128 stands for zero in the data rows.
Some points, each followed by its number:
[142 163 130 193 107 139 120 178 137 127  44 116 104 151] 0
[143 127 118 119 140 127 136  87  76  94 126  99 115 169] 1
[127 132 147 156 105 143 119 214 197 169 109 134 124 124] 2
[102 120 137  98 149 111 116  93 128 128 162 136 153 101] 3
[125 124 133 108 139 123 137 127 156 120 162 131 147 115] 4
[135 138 123 137 129 123 136 121  99 121 117 145 136 122] 5
[146 138 104 126 123 132 139  98  67  91 127  89  95 186] 6
[134 119 116 111 131 135 138 115 116 106 131 111 126 162] 7
[136 169 144 176 103 137 129 218 194 138  59 137 128 103] 8
[118 127 120 104 137 119 128 111 118 115 142 105 143 138] 9
[115 126 119 101 134 119 124 134 141 110 126  72 112 164] 10
[139 122 108 126 131 126 135 102  75  87 123  92  96 182] 11
[147 118 109 129 130 125 142  86  81  89 129  94  94 182] 12
[142 124 122 141 122 130 132 112 100 127 128 128 118 134] 13
[119 132 120 103 144 116 124 111 124 118 142 109 127 141] 14
[104 161 171 147 107 134  99 185 200 170  79 161 158  51] 15
[147 113 114 143 138 124 145 100  67  85 131  97  99 175] 16
[135 122 113 111 143 120 133  96  82  94 145 135 122 150] 17
[132 136 120 141 129 125 122 114 111 125 121 134 127 118] 18
[122 108 126 111 148 118 132  83  88 115 156 156 151 115] 19
[154 121 120 160 104 144 124 164 120 155  89 103  90 167] 20
[113  94 140 108 136 104 129  73 103 117 152 164 156 107] 21
[127 112 152 149 112 118 114 152 142 190 120 182 146  68] 22
[114 129 123 107 144 124 138 126 140 117 129  92 123 149] 23
[ 97  93 160 108 117 122  86 177 184 214 146 157 157  74] 24
[135 134 146 163 104 154 123 199 198 172 125 135 122 101] 25
[128 121 126 111 149 130 135 104 116 112 159 146 130 126] 26
[121 113 127 107 145 108 144  80  97 126 166 171 153  94] 27
[100 110 142 102 132 107 114 116 149 167 149 139 160  87] 28
[ 92 120 135  90 151 108 115 109 151 130 157 142 166 103] 29
[132 181 144 188 102 136 108 166 147 126  48 174 145  69] 30
[134 120 127 124 121 141 134 144 135 139 119 112 120 148] 31
[148 163 120 182  99 136 119 187 128 142  59 108 100 149] 32
[141 123 113 128 131 127 139 123 122 104 147 105 125 154] 33
[138 134  95 118 139 137 145  90  77  91 127  85  98 185] 34
[123 117 128 115 148 132 136  99 113 111 163 146 146 121] 35
[101 123 132  84 138 115 111 115 146 146 168 142 175  81] 36
[122 130 120 103 134 129 124 118 138 104 130  89 122 158] 37
[160 172 121 189 106 140 124 172 147 130  37 111  94 169] 38
[126 156 131 136 121 135 126 162 170 117  95 102 111 149] 39
[136 109 138 136 120 131 127 138 134 160 159 135 118 106] 40
[112 139 121  98 140 122 128 133 142 113 118  72 100 179] 41
[155 125 105 128 130 129 148  95  83  97 127  96  92 176] 42
[111 123 138  85 148 102 123 112 148 123 146 120 145  99] 43
[128 150 142 164 109 148 123 216 187 162  86 144 126 125] 44
[135 123 109 123 134 120 139  96  90 100 136 106  89 189] 45
[134 128 146 145 106 124 107 174 152 176 102 127 115 120] 46
[136 130 131 116 131 139 148 145 143 102 155 115 129 138] 47
[119 123 120 106 134 114 128  99 114 117 153 136 144 123] 48
[135 195 146 195  98 163 126 215 206 126  49 152 126  84] 49
[145  85 133 147 107 145 122 157 112 195 120 108  91 173] 50
[156 167 111 175 115 141 131 153 114  95  54 103 101 172] 51
[110  91 144 116 113 132 104 168 160 210 143 129 129 110] 52
[130 151 134 160 121 136 118 136 128 125  88 156 135 111] 53
[148 130 107 127 140 131 148  91  75 102 121  96  93 183] 54
[111 115 139  90 146 109 130  88 122 121 166 158 164  88] 55
[111 117 128 100 156 111 129  88 118 121 164 158 166  92] 56
[123 178 151 192 111 127 114 161 144 141  58 192 150  60] 57
[133 128 109 121 141 135 143 116 107  95 137 112 108 165] 58
[136 124 110 127 137 128 139  93  85  91 138  94 102 168] 59
[114 110 109 105 154 107 137  89  85 114 171 172 145 106] 60
[143 126 110 131 140 123 148 103  78  94 114  89 104 170] 61
[112 120 126 118 129 113 134  86  82 119 165 156 156 106] 62
[115 128 137 111 134 136 146 136 152 105 159 119 140 143] 63
[140 136 134 145 113 144 122 153 146 133 110 119 116 128] 64
[ 93 123 145  75 143 108 107 114 146 136 165 142 166  76] 65
[121 131 113 103 128 133 143 142 149  91 151 126 132 144] 66
[112 120 132  97 149 103 123  99 126 123 156 134 153  96] 67
[134  94 152 155 103 131 118 148 145 189 133 168 131  93] 68
[138 118 117 120 135 120 145  93  80  95 129  93  98 181] 69
[142 182 137 182  99 163 110 218 209 155  92 124 126  95] 70
[116 124 124 104 143 113 135  97 114 111 144 126 137 131] 71
[122 133 146 149 107 129 127 154 154 167 103 184 155  69] 72
[134 171 135 164 115 152 132 189 183 115  79 130 130 119] 73
[133 121 105 133 134 117 134 102  85 101 133  95 110 184] 74
[142 115 155 145 109 157 118 196 192 198 155 129 130  97] 75
[109 125 118  97 150 119 132 115 118 113 138  99 122 145] 76
[145 122 114 131 142 128 148  95  75  86 126  92  97 177] 77
[118 125 117 107 139 114 128 102 110 116 150 126 141 130] 78
[133 107 134 128 119 149 121 158 145 159 138 114 112 143] 79
[141 123 108 123 128 131 135 100  75 103 135  94 108 173] 80
[149 162 124 184  99 140 119 179 130 132  44 122 100 150] 81
[144 114 105 121 135 127 136  93  73 105 134 103 105 178] 82
[145 121 122 121 139 150 132 125 147 109 159 120 134 133] 83
[135 146 144 164 101 159 117 207 196 170  95 134 121  99] 84
[119 123 130 123 145 108 137  82  95 118 169 168 159  96] 85
[121 137 122 113 151 140 146 149 142 106 143 110 124 137] 86
[143 117 101 128 128 128 141  85  75 102 133  87  98 184] 87
[120 134 133 139 124 143 129 176 175 147 121 114 109 124] 88
[134 137 145 162 107 130 112 165 131 162  94 148 114 110] 89
[138 122 111 117 146 118 137  84  87 100 148 138 134 133] 90
[102 120 159 106 117 125  99 171 192 215 142 166 166  54] 91
[133 155 147 173 106 121 109 155 152 162  85 189 151  51] 92
[139 132 154 157 107 150 114 196 191 171 116 134 112  98] 93
[123 136 131 114 152 148 149 129 139 108 147 116 129 139] 94
[106 111 140  87 144 114 112 109 156 133 156 119 153 110] 95
[111 150 146 173 125 116 115 153 146 157  84 187 167  50] 96
[117 113 139 101 143 112 131  80 102 120 156 165 152 111] 97
[120 109 114 120 139 116 127  85  98 115 166 170 161  93] 98
[156 157 142 164  98 152 123 197 207 160  82 130 130  81] 99
[ 96 183 155 152 101 115 112 188 207 158  50 155 170  47] 100
[120 137 148 132 105 127  99 192 180 178  81  98 106 143] 101
[143  80 130 125 129 128 115 126 106 175 164 129 113 144] 102
[ 88 122 147  82 151 109 117 101 147 145 165 141 178  79] 103
[120 121 123 103 136 117 128 104 116 112 133 104 129 142] 104
[139 122 120 128 134 129 138 109 103  99 138 104 123 166] 105
[147 122 119 144 106 127 130 134 105 145 104 110  95 155] 106
[113 140 138 126 122 124 119 144 146 159 107 133 137 117] 107
[112 128 142 124 128 117 114 154 151 152 112 131 146 100] 108
[112 118 137 125 129 124 125 125 132 143 144 139 130 113] 109
[122 120 145 134 123 124 127 126 129 144 122 174 155  79] 110
[129 130 144 163 105 122 112 152 142 165  96 190 150  84] 111
[128 119 119 115 137 116 141  89  85 104 142 124 124 152] 112
[119 124 131 113 130 133 134 130 154 109 147 126 121 152] 113
[134 115 126 123 121 142 133 137 127 132 128 110 104 146] 114
[ 97 124 137  94 149 108 128  94 132 132 169 147 162  80] 115
[154 154 116 196  96 142 121 166 130 147  57 114  99 153] 116
[121  79 148 122 115 127 101 158 141 217 148 140 127 110] 117
[123 125 128 124 143 110 135  78  95 118 169 166 163  91] 118
[123 107 132 107 124 149 120 150 158 154 155 104 116 134] 119
[142 118  95 131 143 135 143 104  75  90 124  87  95 191] 120
[135 127 119 115 146 128 141 110  97  93 129  81  97 172] 121
[102  92 146  89 135 115 113 120 134 171 173 134 141 101] 122
[126 110 126 112 157 118 141  72  87 111 165 173 152  88] 123
[127 126 119 112 136 135 142 120 129 109 151 131 140 137] 124
[120 119 130 116 142 129 139 104 118 110 162 145 152 105] 125
[126 112 119 106 148 106 135  80  95 121 163 156 139 104] 126
[133 123 116 124 138 120 134  93  89 101 139 118 122 148] 127
[101 151 160 148 108 124 102 181 204 179  87 167 158  64] 128
[150 119 104 124 139 136 146 100  77  85 132  90  85 180] 129
[148 116 112 135 122 128 129 119  95 120 113 101  90 177] 130
[144 123 113 123 134 125 134  93  72  97 128  96  94 179] 131
[122 105 115 119 148 116 134  88  83 111 162 169 161 111] 132
[110 109 125 110 144 104 129  77  92 118 164 153 162 100] 133
[141 146 119 155 115 138 131 134 107 128  83 138 122 126] 134
[120 130 112  96 139 125 123 127 145 112 124  74 108 177] 135
[145 123 102 127 124 131 141  90  82  87 125  95  91 169] 136
[127  83 142 115 125 145 115 136 147 186 178 144 129 117] 137
[122 120 134 101 143 118 147  78 105 120 151 153 141  91] 138
[ 84 120 130  84 143  97 109 102 152 131 156 140 173  94] 139
[144 125 109 132 129 126 135  94  93 100 129  97 100 187] 140
[127 131 129 125 140 151 146 118 153 105 155 128 128 122] 141
[122 162 142 164 117 112 123 135 141 131  89 187 167  64] 142
[126 128 134 143 128 116 120 104 114 128 133 160 152  91] 143
[138 119 111 128 143 117 148  99  86  90 123 100 110 181] 144
[132 111 129 125 127 127 130 151 143 141 155 131 121 120] 145
[148 123 106 127 133 134 143 104  84  78 133  95 102 183] 146
[124 127 129 105 135 136 139 122 151 111 143 107 118 133] 147
[143 164 137 187 104 132 124 176 126 134  30 115 108 146] 148
[148 143 128 144 122 143 132 166 175 114 111 127 125 132] 149
[159 169 116 184  98 148 121 181 121 139  36 125 107 146] 150
[130 136 125 123 135 153 140 127 151 107 163 116 126 123] 151
[141 120 105 127 141 139 138 101  79  89 122  99 101 176] 152
[ 91 125 139  94 153 113 109 100 146 130 158 120 147 106] 153
[140 151 127 157 116 141 121 165 143 115  76 121 113 143] 154
[121  99 121 104 128 115 120 137 120 148 148 114 121 143] 155
[149 131  96 142 135 130 136  94  82  95 121  82  90 186] 156
[ 94 123 133  85 136 106 120 103 159 142 161 140 167  86] 157
[ 95 117 137 103 136 102 125 100 138 125 168 150 166  90] 158
[137 127 113 126 136 131 145 109 102  98 131 110 111 167] 159
[113 133 123 114 133 137 143 129 149 110 143 109 132 152] 160
[128 135 155 152 113 129 106 156 136 171  91 191 149  77] 161
[127 139 133 138 120 114 128 111 124 134 124 169 162  93] 162
[115 140 128  93 140 121 121 124 131 117 132  76 115 163] 163
[120 113 133 102 145 110 131  81  99 116 156 162 152 110] 164
[150 129 132 168 103 140 121 163 127 163  80 110  91 153] 165
[139 169 146 171  96 146 118 211 207 151  70 135 119 110] 166
Which two points above are nearest to each new point, looking only along the 4 directions in which the numbered points spread most? Their numbers follow each, nearest first.
[141 115 151 135 110 152 120 193 199 187 136 143 118 102] 75 25
[144 123 119 133 121 142 121 152 117 144 111  91  97 169] 106 114
[138 151 136 159 114 136 132 159 133 122  80 116 121 136] 154 64
[114 109 146 120 112 147  96 194 184 192 109  84 105 147] 101 2
[122 131 118 126 132 140 130 129 157 105 158 119 128 132] 151 47
[130 120 140 133 117 132 131 163 152 155 134 150 130 118] 107 108
[121 123 118 117 135 130 139 115 121 104 147 128 133 131] 124 9
[150  73 121 118 117 128 122 135 101 164 158  93 100 171] 102 155
[131 119 115 120 143 114 140  88  99  99 145 135 131 130] 90 17
[160  93 129 139 111 137 110 164 120 194 127  98  85 159] 50 79
[136 151 144 186 103 139 117 172 133 150  61 153 128 111] 89 53
[126 125 125 136 111 141 106 203 187 189  75  84 103 142] 101 2
[121 130 140 149 117 128 118 123 130 143 115 179 154  70] 110 162
[106 122 147 107 139 111 114 120 142 157 148 156 168  77] 28 36
[108 132 133  99 151 125 137 132 144 123 151 122 146 113] 4 43
[124  99 129 107 115 124 122 127 114 154 146 111 126 142] 155 145
[109 134 145 126 132 118 111 118 143 138 137 171 167  71] 110 162
[134 134 120 122 135 132 143 124 162  99 159 128 137 120] 141 151
[133 101 144 139 104 153 125 203 191 199 158 129 125 112] 75 52
[127 132 128 119 135 148 143 134 152 109 160 117 131 126] 151 63
[114 129 120 113 128 129 142 136 139 106 149 125 147 132] 141 151
[133 157 133 168 122 132 126 138 117 119  85 156 127 111] 53 134
[150 115 129 155 101 139 126 158 114 174 108 102  80 163] 20 50
[133 109 137 126 118 138 126 154 153 165 155 140 134 113] 40 145
[121 119 119 117 131 121 134  90  94 105 143 135 135 134] 90 17
[105 142 152 133 113 116 117 172 205 197 106 155 161  67] 128 15
[119 119 134 111 138 103 127  83  88 109 157 153 142 116] 19 126
[126 107 122 116 136 116 135  84  92 107 141 134 132 138] 90 112
[113 144 151 140 108 129 106 166 183 183 103 159 156  65] 128 72
[148 150 126 159 117 133 124 147 109 110  71 105  96 158] 51 154
[128 112 144 151 115 126 112 154 135 193 137 155 135  88] 68 22
[134 142 139 135 129 128 129 132 145 116 114 154 151  99] 162 53
[137 121 108 129 133 118 137  95  73  96 134 111 115 169] 1 82
[135 118 109 110 156 124 131  87  91 106 164 141 133 122] 90 19
[ 87 136 154 112 124 112 110 146 186 170 125 145 167  64] 91 108
[130 116 116 120 141 122 142  79  86 111 147 139 137 121] 90 19
[118 138 126 136 131 136 126 148 147 132 128 143 135 112] 107 108
[119 119 137 135 148 114 125 109 114 136 135 178 152  90] 143 162
[129 122 154 155 113 125 115 142 142 190 129 182 145  81] 22 68
[147 133 133 165 111 135 115 167 126 157  84 111 100 163] 165 20
[146 163 116 170 115 125 135 151 107 105  61 122 106 155] 51 154
[144 129 138 164 101 125 120 154 128 175  92 146 117 112] 89 46
[164 123 132 161 103 131 116 173 122 160  90 104  87 165] 20 165
[145 125 118 152 126 138 130 123 100 113 100 106 106 169] 130 106
[146 122 115 142 117 136 132 131  99 146 111 103  93 168] 106 130
[123 129 142 129 131 119 126 107 121 133 128 173 147  96] 143 162
[136  85 137 131 129 138 126 130 107 162 160 124 109 132] 102 155
[130 127 132 115 135 137 150 129 151 112 148 125 142 146] 151 83
[133 116 130 132 124 151 125 157 149 155 148 112 108 137] 79 119
[136 126 106 125 141 137 143 113 109  97 137 102 109 165] 58 159
[141 150 125 148 116 138 121 156 130 122  71 108 105 156] 154 64
[126 177 149 165  96 150 117 214 184 151  68 127 117 122] 166 8
[120 136 124 132 134 127 131 138 128 126 126 155 137 111] 18 109
[132 104 139 138 121 131 123 139 140 161 163 135 120 108] 40 145
[116 129 124 117 116 133 130 166 165 129 120  96 120 146] 88 39
[120 112 126 106 138 115 137  98 124 114 155 159 148 106] 125 67
[139 150 135 161 127 142 133 145 148 109 101 121 116 133] 154 149
[127 137 110 113 137 133 144 136 143  99 160 124 125 143] 94 66
[101 128 150 110 137 122 120 145 158 151 136 147 149  91] 108 28
[143  91 121 114 122 126 128 126  97 139 144  95  94 168] 130 114
[131 128 137 116 132 145 131 156 158 145 146 108 128 140] 119 145
[134 120 118 118 133 114 140  93  96 105 150 141 132 137] 90 17
[130 154 137 162 120 134 118 137 128 125  94 159 141 104] 53 134
[100 138 149 112 121 122 110 149 190 167 124 137 158  74] 108 91
[161 140 126 165  99 135 118 178 124 150  68 107  88 161] 165 116
[149 141 117 153 127 132 131 115 111 114  98 130 119 134] 134 5
[129 138 136 147 120 137 128 162 151 144 116 148 137 119] 107 108
[116 127 117  99 143 117 122 125 142 118 123  85 125 168] 163 37
[130 109 143 157 109 135 113 141 130 187 119 181 163  79] 22 68
[150 235 135 216  89 158 130 218 213 109   5 154 131  82] 49 8
[102 155 147 129 114 115 115 147 174 147 110 166 168  69] 72 96
[114 115 126 115 139 122 128  86 104 112 158 160 160 100] 138 97
[158 155 121 178 101 141 119 183 139 141  56 125 102 155] 32 116
[133  63 154 112 106 166 108 178 187 229 187 135 119 119] 52 117
[105 127 150 118 130 111 116 145 163 159 122 153 164  72] 108 110
[ 78 115 154  79 151 105 122  99 146 136 177 155 176  69] 103 65
[126 124 121 110 142 127 135  88 116 119 165 141 139 112] 35 48
[127  93 137 129 122 126 112 121 108 170 140 142 132 122] 40 102
[134 155 143 161 112 137 125 156 171 124 104 163 147  94] 53 108
[158  55 127 128 118 135 110 158 109 214 161 110  88 168] 50 102
[119 146 121 133 128 130 130 164 171 127 109 112 134 136] 149 39
[150 148 125 157 114 132 128 162 134 120  73 119 116 141] 154 64
[123 128 156 122  93 131 106 201 184 185  90  86  99 128] 101 2
[100 186 166 156 104 122 106 185 205 159  61 164 175  48] 100 15
[113 146 145 115 128 118 111 131 145 136 124 155 160  73] 110 162
[136 141 128 134 125 137 135 140 149 141 132 136 126 107] 107 108
[ 95 145 157 124 113 118  97 174 189 200  96 155 161  74] 128 15
[152 133 119 169  98 148 118 167 133 158  77 115  86 166] 165 20
[121 170 136 151 128 148 116 165 186 129  98 150 142  87] 73 149
[123  99 139 124 129 133 133 121 128 153 161 147 138 112] 109 40
[126 119 126 119 140 119 129  86  94 105 154 142 138 130] 90 35
[124 130 139 144 121 120 128 127 124 155 125 173 146  82] 110 162
[147 140 112 141 117 137 132 125  86 115 115 100  94 177] 130 140
[143 129 128 130 121 140 133 142 141 136 131 119 117 138] 31 114
[125 172 126 157 127 138 142 172 176 100  87 128 130 127] 73 149
[138 157 123 161 120 127 125 140 118 118  81 138 130 127] 134 53
[139 141 142 167 109 128 119 159 141 157  86 165 121  97] 89 111
[128 130 134 135 146 146 145 122 151 107 152 126 126 118] 141 151
[121 143 144 147 101 134  99 196 182 166  71  81 105 140] 101 2
[132 111 127 108 142 111 138  79  95 102 149 139 137 121] 90 19
[132 135 130 132 130 127 123 136 133 127 141 154 143 109] 109 107
[126 140 149 149 122 134 124 142 143 149 118 145 131 105] 107 108
[127 122 142 128 129 131 122 125 137 143 148 142 148  95] 109 108
[103 116 148  95 138 118 111 139 162 166 147 121 146 106] 28 95
[139 148 132 156 115 137 131 158 134 125  76 116 116 143] 154 64
[128 126 132 145 115 136 104 185 157 183  93  95 107 149] 101 46
[149 120 126 143 115 128 129 142 106 151 119 103  92 177] 106 130
[144 125 139 167  93 137 132 170 116 169  77 113  99 158] 165 20
[121 118 150 150 109 126 108 156 130 187 132 174 126  90] 68 22
[153 125 126 131 123 138 130 147 118 125 121 113 116 156] 114 31
[135 116 117 132 126 128 130 131 113 129 118  92  97 170] 130 114
[140 135 133 165 115 133 120 143 121 129  97 129 116 144] 134 64
[125 121 138 131  98 128 110 201 183 191 102  89 115 150] 101 2
[126 137 132 128 116 126 117 156 146 148 105 106 120 130] 64 88
[159 117 122 159 109 149 120 171 108 166 101 100  86 167] 20 165
[133 105 140 133 117 149 116 193 199 180 136 134 120 115] 75 25
[132 115 125 125 143 118 131  84  96 109 158 141 140 132] 90 19
[136 120 150 149 117 122 109 162 125 188 135 159 137 111] 68 40
[116 122 122 117 141 121 137 106 117 121 157 149 142 110] 125 35
[146 136 142 170 107 129 115 168 124 154  70 141 119 121] 89 134
[112 111 144 112 125 131 108 158 173 177 150 140 141  94] 52 108
[132 164 159 181  90 160 122 201 211 170  89 141 125  92] 99 70
[127 133 137 143 123 138 134 128 149 135 134 143 141 115] 107 108
[134 121 139 138 120 132 118 148 134 155 142 144 132 118] 40 107
[135 115 114 126 142 120 137  88  91 105 153 135 128 126] 90 17
[103 119 128  99 148 114 126  98 121 122 141 130 149 108] 125 67
[144 143 127 154 111 130 129 140 120 129  88 146 126 122] 134 53
[125 125 121 111 139 123 135 109 134 113 155 143 152 114] 125 48
[113 140 144 130 123 137 125 147 164 139 144 141 147 103] 108 107
[158 127 134 155 108 144 120 175 123 172  94 122  94 143] 165 20
[131 127 124 130 123 131 125 129 123 124 115  94 105 160] 114 31
[110 136 136 116 136 127 120 150 168 138 124 141 152  94] 108 107
[130 117 144 144 104 159 112 190 202 184 136 142 128 107] 75 25
[134 113 127 102 144 116 138  88  94 104 153 135 139 128] 90 78
[138 144 138 151 113 151 128 176 186 138 120 136 128 106] 88 149
[ 79 119 153  78 153 104 123 102 146 136 171 153 172  73] 103 65
[133 118 119 121 145 121 131  90  87 103 150 137 136 136] 90 17
[127 114 139 133 126 135 124 132 135 141 163 141 131 119] 109 145
[147  66 135 137 111 150 122 166 112 198 157 102  83 153] 50 102
[127 108 156 143 112 133 112 171 155 191 132 157 133 104] 68 52
[104 124 129  93 141 113 124 124 155 124 153 128 154 106] 43 4
[136 158 147 178 113 122 109 157 153 155  74 190 151  58] 92 96
[116 154 126 120 124 128 122 164 160 124  86  78 103 162] 39 149
[103 118 154 123 115 121 102 188 192 194 111 117 138  97] 75 25
[134 138 130 154 122 120 126 127 117 139 109 162 131 106] 53 5
[ 82 124 143  83 142 118 124 107 143 121 168 142 172  89] 139 29
[109 149 143 129 124 126 121 162 183 158 117 146 155  94] 108 107
[141 166 128 155 122 140 135 163 152 123  81 123 117 130] 154 149
[140 107 138 150 104 132 119 160 127 180 124 136 121 134] 46 79
[113 138 116 100 133 133 136 129 137 107 128  91 119 157] 37 23
[125 174 144 178  97 155 117 203 201 149  88 149 137  95] 99 8
[105  92 146 114 108 141 101 170 161 210 136 138 132 110] 52 117
[155 125 131 160  97 136 117 165 128 164  97 118  90 152] 165 20
[138 124 124 133 122 119 129 115 109 122 116 125 114 132] 13 18
[135 145 143 164 103 152 117 207 195 172  99 132 117 100] 84 44
[136 123 117 125 133 135 137 111 107 100 142 111 113 157] 105 7
[152 130 123 146 132 137 131 123 106 116 110 105 103 169] 130 106
[111 149 129 134 129 121 121 135 151 128  98 117 136 121] 149 107
[133 135 135 117 137 143 140 124 155 106 155 121 119 130] 151 47
[123 145 146 170 107 135 111 153 149 157  82 181 151  62] 92 96
[140 126 121 137 115 137 135 154 137 144 120 126 115 149] 31 64
[123 113 122 115 153 117 129  84  96 113 158 159 125 120] 19 126
[121  84 150 132 119 128 110 140 133 218 154 160 141  96] 117 68
[123 118 130 106 143 121 136 107 118 113 163 153 144 110] 125 35
[121 182 140 169 108 130 115 205 187 138  26 107 128 125] 8 166
[139 110 126 122 131 149 126 136 138 147 170 113 116 140] 155 119
[108 117 168 124 116 120 105 182 184 212 127 144 166  57] 91 24
[144  92 131 147 102 135 117 166 118 194 135 109  97 167] 50 79
[123 118 134 129 127 134 129 136 137 138 142 154 142 110] 109 107
[142 206 138 195 109 165 111 199 210 122  52 150 129  87] 49 8
[142 136 136 138 121 139 125 158 164 127 138 121 134 121] 107 88
[137 145 125 152 135 127 130 117 106 102  99 140 133 124] 5 18
[116 136 148 132 118 129 116 155 180 159 116 145 148  84] 108 107
[120 135 134 136 115 128 112 152 147 145 107 111 121 125] 64 107
[135 167 148 169  99 125 117 164 147 158  83 176 152  80] 92 111
[142 129 119 142 121 130 124 117 102 131 118 116 117 144] 13 106
[ 97 130 131 114 123 122 116 154 166 144 113 107 128 134] 88 107
[129 147 145 150 109 122 113 190 161 162  74 134 132 108] 44 84
[128 136 139 137 120 148 133 176 183 147 129 130 128 125] 88 149
[101 142 144 122 125 127 127 142 170 144 123 134 154  99] 108 107
[154 148 123 168 104 129 131 142 113 117  76 105 103 167] 51 154
[155  95 130 149 105 141 108 162 113 191 121  94  88 161] 50 20
[149 136 122 171 101 139 115 171 126 152  72 107  90 161] 165 20
[122 142 151 180 100 113 115 156 140 161  80 198 149  55] 92 96
[138 136 115 143 111 127 130 123  98 116  95 103  96 168] 130 106
[160 190 128 202  88 132 125 182 139 114  30 112  84 159] 38 0
[127 139 144 148 111 152 127 205 202 172 107 139 127 129] 2 25
[141 159 125 158 116 132 127 135 126 118  79 150 134 108] 53 134
[112 115 138 115 152 107 133  77  95 121 153 167 139 107] 62 132
[113 131 143 114 131 116 123 132 136 152 127 126 149 106] 109 108
[124 161 132 138 116 141 122 180 173 128  76 100 117 139] 39 149
[105 152 148 129 123 123 114 168 184 160  96 109 138 111] 88 149
[124 141 124 106 146 151 131 141 158 107 161 129 128 144] 63 147
[162 134 116 176  99 137 115 171 119 135  71  95  81 171] 20 165
[142 158 133 153 115 127 127 136 122 118  85 144 128 109] 53 134
[149 114 125 156  99 141 121 167 113 169 113 107 110 166] 20 165
[150 122 131 160  91 130 121 161 120 176  98 123  94 142] 165 20
[120 146 138 136 100 132 109 203 176 171  70  83 112 145] 101 2
[152  99 132 146 109 129 113 159 115 181 136 115 108 154] 50 79
[138  98 137 142 108 148 117 177 146 196 144 116 103 145] 79 50
[141 119 128 134 117 136 126 158 137 161 133 110  97 157] 79 31
[112 113 133 118 141 122 125 113 128 159 147 139 138 105] 109 40
[130 108 130 128 131 123 127 109 104 139 148 133 115 141] 13 155
[138 133 120 127 144 144 141 132 158 103 157 119 139 131] 151 141
[134 130 116 121 133 135 138 114 119  98 157 115 123 143] 104 7
[155 139 133 172 105 138 125 166 138 155  69 111  97 147] 165 32
[134 130 120 118 133 130 137 122 132 102 139 111 123 157] 33 7
[139 132 115 120 131 142 140 110 109  97 143 108 117 170] 58 105
[143 143 133 164 104 147 130 202 169 159  99 131 117 126] 44 101
[153 129 133 146 118 140 125 157 133 140 119 111 102 152] 31 64
[137 120 108 117 133 119 138  88  87 101 132 117 116 143] 127 112
[157 197 115 209  99 148 125 191 133  98   8 112  99 162] 38 148
[132 156 145 164 108 136 120 192 180 157  89 155 142  93] 99 44
[ 95 131 131  90 144 118 115 113 147 133 160 131 163  93] 29 139
[ 98 186 172 163 106 119  90 186 218 157  48 177 180  36] 100 15
[ 95 122 145 108 126 114 108 130 172 155 136 140 163  79] 28 36
[136  98 153 147 107 157 120 197 189 201 148 139 119  96] 75 52
[169 111 133 146 110 140 117 167 121 185 114  97  96 152] 50 20
[114 116 129 113 142 132 133  90 117 115 163 148 140 100] 125 35
[128 128 135 151 122 123 121 132 122 150 115 171 154  89] 110 162
[166 116 127 165 112 149 109 170 117 168  95 102  80 163] 20 165
[106 128 142 100 138 122 129 114 158 118 162 127 146 103] 43 153
[128 125 130 114 130 154 138 128 147  93 183 125 121 122] 63 151
[130 118 112 126 135 127 122 130 119 138 129  96 109 161] 114 31
[107 119 133 102 127 127 117 140 158 158 132 102 132 130] 119 145
[ 86 137 161 122  95 124 109 176 196 188 100 149 143  68] 128 15
[131 115 118 123 141 113 140  89  86 105 153 139 144 127] 90 19
[122 147 130 147 121 122 123 147 144 140 105 142 131 112] 107 53
[137 114 115 120 147 121 138  87  82 100 148 134 130 137] 90 17
[126 106 150 137 106 133 106 154 132 192 134 160 142  88] 68 22
[129 126 108 117 133 128 130 107 102  89 126  86 104 178] 121 58
[118 152 136 134 104 135  98 189 181 172  77  89 112 139] 101 2
[132 116 130 135 120 131 118 132 112 151 132 132 119 127] 40 145
[130 142 140 145  90 132 107 197 188 171  67  94 115 138] 101 44
[157 115 125 142 122 136 125 139 105 149 122 102  98 158] 106 114
[121 126 125 119 134 140 137 108 135 118 157 136 133 121] 124 26
[148 158 135 165 107 145 122 195 172 158  92 124 115 127] 44 101
[115 139 140 126 125 120 124 130 139 131 111 142 148 115] 107 108
[109 134 144 117 137 112 115 124 147 145 128 156 161  84] 110 162
[124 130 116  77 147 131 125 124 146 116 127  86 124 165] 163 10
[131 140 130 160 124 126 117 126 122 134 107 152 130 107] 53 18
[102 134 131  90 140 117 121 116 143 116 140  93 142 129] 63 66
[128 152 131 158 108 134 112 190 174 162  57 125 127 105] 44 99
[134  93 156 149 110 114 111 149 131 205 145 173 144  94] 68 22
[132 133 127 143 121 125 130 111 102 121 111 118 110 147] 13 18
[136 165 135 154 116 150 131 182 186 132 102 126 129 116] 73 149
[112 112 135 109 127 121 111 142 145 168 136 121 124 116] 145 40
[128 120 126 111 148 128 139  77  95 111 153 143 138 111] 19 126
[ 94 122 131 105 136 100 124  99 138 130 163 146 160  91] 158 115
[ 79 114 137  74 150 105 127 101 152 142 163 153 179  71] 103 65
[124  97 152 128 108 160 114 201 183 203 141 123 114 121] 75 52
[134 121 114 118 139 113 137  86  92 105 147 136 133 124] 90 17
[125 131 114 114 138 126 131  99 108 113 141 113 125 143] 104 9
[139 120 110 129 143 120 151  96  85  98 129 106 111 162] 1 59
[132 156 145 176 108 124 112 155 150 157  81 180 148  64] 92 96
[135 129 111 120 137 119 136  85  90 102 138 122 112 150] 127 112
[113 131 121  82 137 118 123 129 134 110 136  84 127 161] 163 37
[128 131 139 142 129 138 131 132 149 136 139 141 128 102] 107 108
[136 128 105 113 126 127 134 100 100  97 121  81 105 171] 121 140
[132 166 137 159 110 154 129 183 181 121  83 138 131 109] 73 8
